In the data rows, 128 means zero.
Here is a table of points, one per row:
np.array([98, 96, 155, 103, 142, 175, 115, 153, 109, 113, 104, 117, 134, 111,
          176, 129, 117, 103, 160, 150, 137, 153, 123, 130, 162, 174, 143, 159,
          167, 143, 115, 132, 157, 110, 101, 92, 110, 127, 196, 162, 89, 133,
          170])
np.array([145, 134, 95, 135, 124, 121, 129, 94, 155, 132, 135, 147, 116, 124,
          102, 140, 147, 189, 135, 116, 108, 144, 156, 126, 118, 146, 143, 74,
          199, 115, 111, 145, 123, 80, 147, 142, 122, 83, 117, 102, 123, 122,
          111])
np.array([140, 117, 125, 127, 97, 128, 109, 149, 120, 114, 103, 97, 130, 142,
          155, 146, 106, 109, 142, 145, 91, 132, 85, 126, 118, 114, 123, 124,
          155, 132, 102, 128, 87, 106, 128, 155, 100, 137, 108, 148, 100, 144,
          171])
np.array([122, 84, 115, 147, 118, 123, 116, 134, 116, 108, 166, 113, 122, 120,
          114, 110, 160, 88, 182, 86, 138, 111, 136, 165, 135, 119, 144, 126,
          123, 125, 144, 80, 110, 133, 113, 139, 113, 117, 115, 151, 181, 116,
          112])
np.array([126, 137, 103, 165, 114, 119, 163, 149, 120, 120, 152, 152, 165, 104,
          131, 131, 156, 157, 107, 125, 112, 53, 105, 143, 90, 163, 114, 113,
          146, 113, 112, 89, 159, 125, 123, 141, 119, 153, 165, 163, 172, 123,
          82])
np.array([140, 145, 125, 102, 139, 108, 119, 78, 123, 146, 119, 131, 142, 83,
          152, 143, 161, 137, 165, 112, 104, 113, 153, 208, 125, 119, 151, 155,
          170, 120, 135, 120, 112, 157, 77, 123, 181, 185, 127, 105, 145, 102,
          66])
np.array([96, 130, 143, 122, 102, 94, 121, 131, 113, 148, 115, 168, 85, 142,
          185, 138, 145, 153, 143, 119, 105, 92, 136, 120, 92, 116, 92, 134,
          137, 131, 98, 163, 139, 120, 179, 110, 120, 93, 120, 152, 100, 109,
          137])
np.array([157, 130, 126, 118, 88, 150, 148, 97, 153, 78, 113, 135, 149, 95,
          117, 166, 167, 136, 137, 125, 177, 107, 135, 101, 110, 165, 143, 114,
          141, 82, 118, 146, 156, 121, 147, 123, 114, 135, 190, 81, 114, 158,
          95])
np.array([129, 81, 155, 115, 142, 132, 144, 138, 132, 129, 111, 154, 131, 109,
          136, 146, 58, 121, 99, 116, 121, 145, 79, 134, 180, 144, 140, 139,
          109, 116, 138, 121, 132, 119, 159, 110, 111, 130, 154, 137, 85, 132,
          113])
np.array([197, 150, 132, 157, 94, 135, 139, 127, 147, 118, 148, 133, 151, 149,
          150, 121, 163, 148, 128, 165, 151, 96, 132, 139, 128, 111, 123, 117,
          116, 141, 139, 154, 156, 119, 186, 141, 97, 175, 116, 125, 132, 141,
          76])
np.array([127, 172, 124, 144, 129, 139, 120, 111, 133, 118, 123, 180, 118, 155,
          146, 136, 133, 138, 138, 100, 120, 60, 101, 140, 137, 129, 187, 141,
          92, 151, 100, 131, 108, 123, 110, 118, 135, 114, 113, 129, 138, 108,
          161])
np.array([179, 146, 141, 134, 160, 143, 140, 129, 103, 125, 76, 137, 132, 152,
          159, 106, 65, 71, 120, 176, 129, 98, 159, 117, 136, 135, 119, 119,
          135, 127, 144, 126, 132, 112, 98, 152, 109, 94, 131, 137, 86, 154,
          137])
np.array([140, 108, 89, 131, 136, 123, 130, 164, 125, 84, 94, 136, 94, 118,
          145, 89, 120, 101, 105, 158, 164, 196, 126, 92, 130, 142, 122, 153,
          155, 141, 139, 91, 66, 160, 103, 69, 146, 102, 108, 125, 122, 142,
          180])
np.array([131, 173, 91, 136, 160, 148, 127, 120, 99, 168, 103, 97, 155, 123,
          92, 99, 179, 93, 120, 143, 164, 86, 100, 163, 103, 99, 149, 154,
          108, 150, 125, 111, 127, 127, 104, 138, 132, 127, 96, 113, 134, 129,
          108])
np.array([113, 140, 99, 83, 62, 120, 119, 114, 119, 124, 115, 144, 119, 114,
          106, 154, 121, 140, 90, 99, 112, 104, 155, 115, 115, 113, 136, 109,
          96, 144, 135, 153, 157, 125, 116, 71, 94, 151, 141, 147, 120, 123,
          153])
np.array([138, 126, 131, 145, 134, 118, 94, 141, 157, 139, 162, 100, 113, 126,
          123, 113, 123, 134, 131, 138, 146, 91, 142, 68, 76, 109, 111, 131,
          120, 144, 130, 122, 123, 86, 119, 138, 118, 109, 124, 129, 112, 94,
          97])
np.array([151, 153, 130, 111, 112, 140, 205, 112, 97, 112, 167, 126, 144, 99,
          134, 159, 123, 107, 141, 170, 137, 132, 154, 117, 132, 152, 128, 93,
          165, 136, 82, 162, 163, 161, 147, 114, 168, 148, 152, 101, 88, 124,
          130])
np.array([129, 109, 131, 138, 88, 98, 133, 100, 129, 82, 85, 87, 103, 110,
          104, 93, 101, 136, 132, 167, 137, 145, 131, 92, 165, 149, 139, 163,
          118, 136, 113, 119, 102, 152, 145, 148, 142, 108, 88, 164, 145, 127,
          135])
np.array([117, 146, 117, 125, 122, 118, 142, 130, 122, 116, 118, 127, 158, 115,
          138, 157, 153, 117, 100, 116, 97, 166, 155, 107, 159, 93, 124, 140,
          165, 149, 141, 166, 146, 117, 145, 174, 133, 117, 154, 171, 127, 137,
          111])
np.array([162, 175, 107, 116, 137, 107, 190, 97, 193, 123, 113, 129, 109, 168,
          136, 161, 107, 138, 140, 125, 102, 128, 142, 107, 116, 131, 80, 119,
          140, 154, 135, 122, 109, 144, 133, 98, 109, 136, 140, 132, 153, 106,
          110])
np.array([137, 79, 144, 86, 127, 117, 168, 121, 118, 146, 135, 105, 148, 145,
          127, 86, 121, 105, 175, 152, 90, 138, 119, 67, 125, 127, 121, 80,
          92, 153, 172, 107, 128, 112, 134, 128, 123, 110, 108, 107, 116, 161,
          165])
np.array([133, 117, 139, 154, 131, 155, 120, 123, 176, 124, 146, 92, 128, 107,
          147, 144, 162, 145, 106, 141, 118, 91, 129, 139, 66, 142, 123, 87,
          83, 137, 137, 131, 152, 118, 163, 125, 98, 131, 108, 139, 147, 136,
          75])
np.array([116, 99, 140, 122, 136, 69, 105, 117, 169, 129, 129, 69, 65, 87,
          132, 103, 143, 142, 108, 147, 137, 125, 101, 150, 180, 92, 142, 156,
          115, 117, 116, 90, 111, 160, 64, 134, 141, 106, 106, 133, 132, 115,
          147])
np.array([164, 120, 132, 161, 114, 131, 92, 122, 127, 146, 143, 102, 77, 86,
          115, 147, 89, 135, 114, 101, 118, 136, 107, 143, 114, 116, 101, 108,
          101, 149, 87, 106, 125, 125, 124, 126, 166, 80, 61, 120, 135, 152,
          155])
np.array([109, 152, 161, 108, 128, 132, 128, 147, 126, 131, 129, 144, 120, 148,
          104, 144, 164, 179, 132, 155, 158, 144, 153, 112, 131, 103, 132, 155,
          156, 102, 77, 138, 167, 132, 121, 100, 108, 117, 181, 105, 125, 157,
          112])
np.array([74, 119, 109, 172, 129, 121, 122, 137, 167, 108, 150, 135, 133, 133,
          142, 124, 153, 133, 141, 105, 156, 126, 169, 150, 83, 124, 126, 125,
          108, 120, 156, 85, 136, 122, 116, 172, 139, 171, 114, 125, 113, 131,
          120])
np.array([108, 111, 144, 114, 147, 166, 101, 151, 107, 110, 128, 82, 86, 152,
          148, 59, 109, 127, 124, 116, 85, 147, 108, 120, 110, 130, 106, 125,
          118, 133, 148, 127, 123, 149, 113, 140, 107, 190, 121, 145, 116, 123,
          163])
np.array([114, 119, 150, 135, 139, 131, 130, 108, 163, 190, 160, 156, 152, 122,
          147, 116, 154, 131, 111, 94, 169, 135, 150, 221, 111, 107, 151, 145,
          161, 99, 101, 121, 127, 136, 60, 179, 176, 151, 143, 110, 209, 103,
          102])
Along one direction, these points spread out more than along any other. Take the direction at right angles to it along which they spread out most. Go by this last direction. How many in every 100 of the points above lie lower along it than each point below? Answers are rounded to whole numbers. More than half of the points above lie lower than the first one.
np.array([122, 84, 115, 147, 118, 123, 116, 134, 116, 108, 166, 113, 122, 120,
          114, 110, 160, 88, 182, 86, 138, 111, 136, 165, 135, 119, 144, 126,
          123, 125, 144, 80, 110, 133, 113, 139, 113, 117, 115, 151, 181, 116,
          112]) : 7
np.array([116, 99, 140, 122, 136, 69, 105, 117, 169, 129, 129, 69, 65, 87,
          132, 103, 143, 142, 108, 147, 137, 125, 101, 150, 180, 92, 142, 156,
          115, 117, 116, 90, 111, 160, 64, 134, 141, 106, 106, 133, 132, 115,
          147]) : 0
np.array([138, 126, 131, 145, 134, 118, 94, 141, 157, 139, 162, 100, 113, 126,
          123, 113, 123, 134, 131, 138, 146, 91, 142, 68, 76, 109, 111, 131,
          120, 144, 130, 122, 123, 86, 119, 138, 118, 109, 124, 129, 112, 94,
          97]) : 43
np.array([113, 140, 99, 83, 62, 120, 119, 114, 119, 124, 115, 144, 119, 114,
          106, 154, 121, 140, 90, 99, 112, 104, 155, 115, 115, 113, 136, 109,
          96, 144, 135, 153, 157, 125, 116, 71, 94, 151, 141, 147, 120, 123,
          153]) : 82
np.array([74, 119, 109, 172, 129, 121, 122, 137, 167, 108, 150, 135, 133, 133,
          142, 124, 153, 133, 141, 105, 156, 126, 169, 150, 83, 124, 126, 125,
          108, 120, 156, 85, 136, 122, 116, 172, 139, 171, 114, 125, 113, 131,
          120]) : 29
np.array([162, 175, 107, 116, 137, 107, 190, 97, 193, 123, 113, 129, 109, 168,
          136, 161, 107, 138, 140, 125, 102, 128, 142, 107, 116, 131, 80, 119,
          140, 154, 135, 122, 109, 144, 133, 98, 109, 136, 140, 132, 153, 106,
          110]) : 75
np.array([145, 134, 95, 135, 124, 121, 129, 94, 155, 132, 135, 147, 116, 124,
          102, 140, 147, 189, 135, 116, 108, 144, 156, 126, 118, 146, 143, 74,
          199, 115, 111, 145, 123, 80, 147, 142, 122, 83, 117, 102, 123, 122,
          111]) : 79
np.array([98, 96, 155, 103, 142, 175, 115, 153, 109, 113, 104, 117, 134, 111,
          176, 129, 117, 103, 160, 150, 137, 153, 123, 130, 162, 174, 143, 159,
          167, 143, 115, 132, 157, 110, 101, 92, 110, 127, 196, 162, 89, 133,
          170]) : 64
np.array([137, 79, 144, 86, 127, 117, 168, 121, 118, 146, 135, 105, 148, 145,
          127, 86, 121, 105, 175, 152, 90, 138, 119, 67, 125, 127, 121, 80,
          92, 153, 172, 107, 128, 112, 134, 128, 123, 110, 108, 107, 116, 161,
          165]) : 46
np.array([109, 152, 161, 108, 128, 132, 128, 147, 126, 131, 129, 144, 120, 148,
          104, 144, 164, 179, 132, 155, 158, 144, 153, 112, 131, 103, 132, 155,
          156, 102, 77, 138, 167, 132, 121, 100, 108, 117, 181, 105, 125, 157,
          112]) : 86
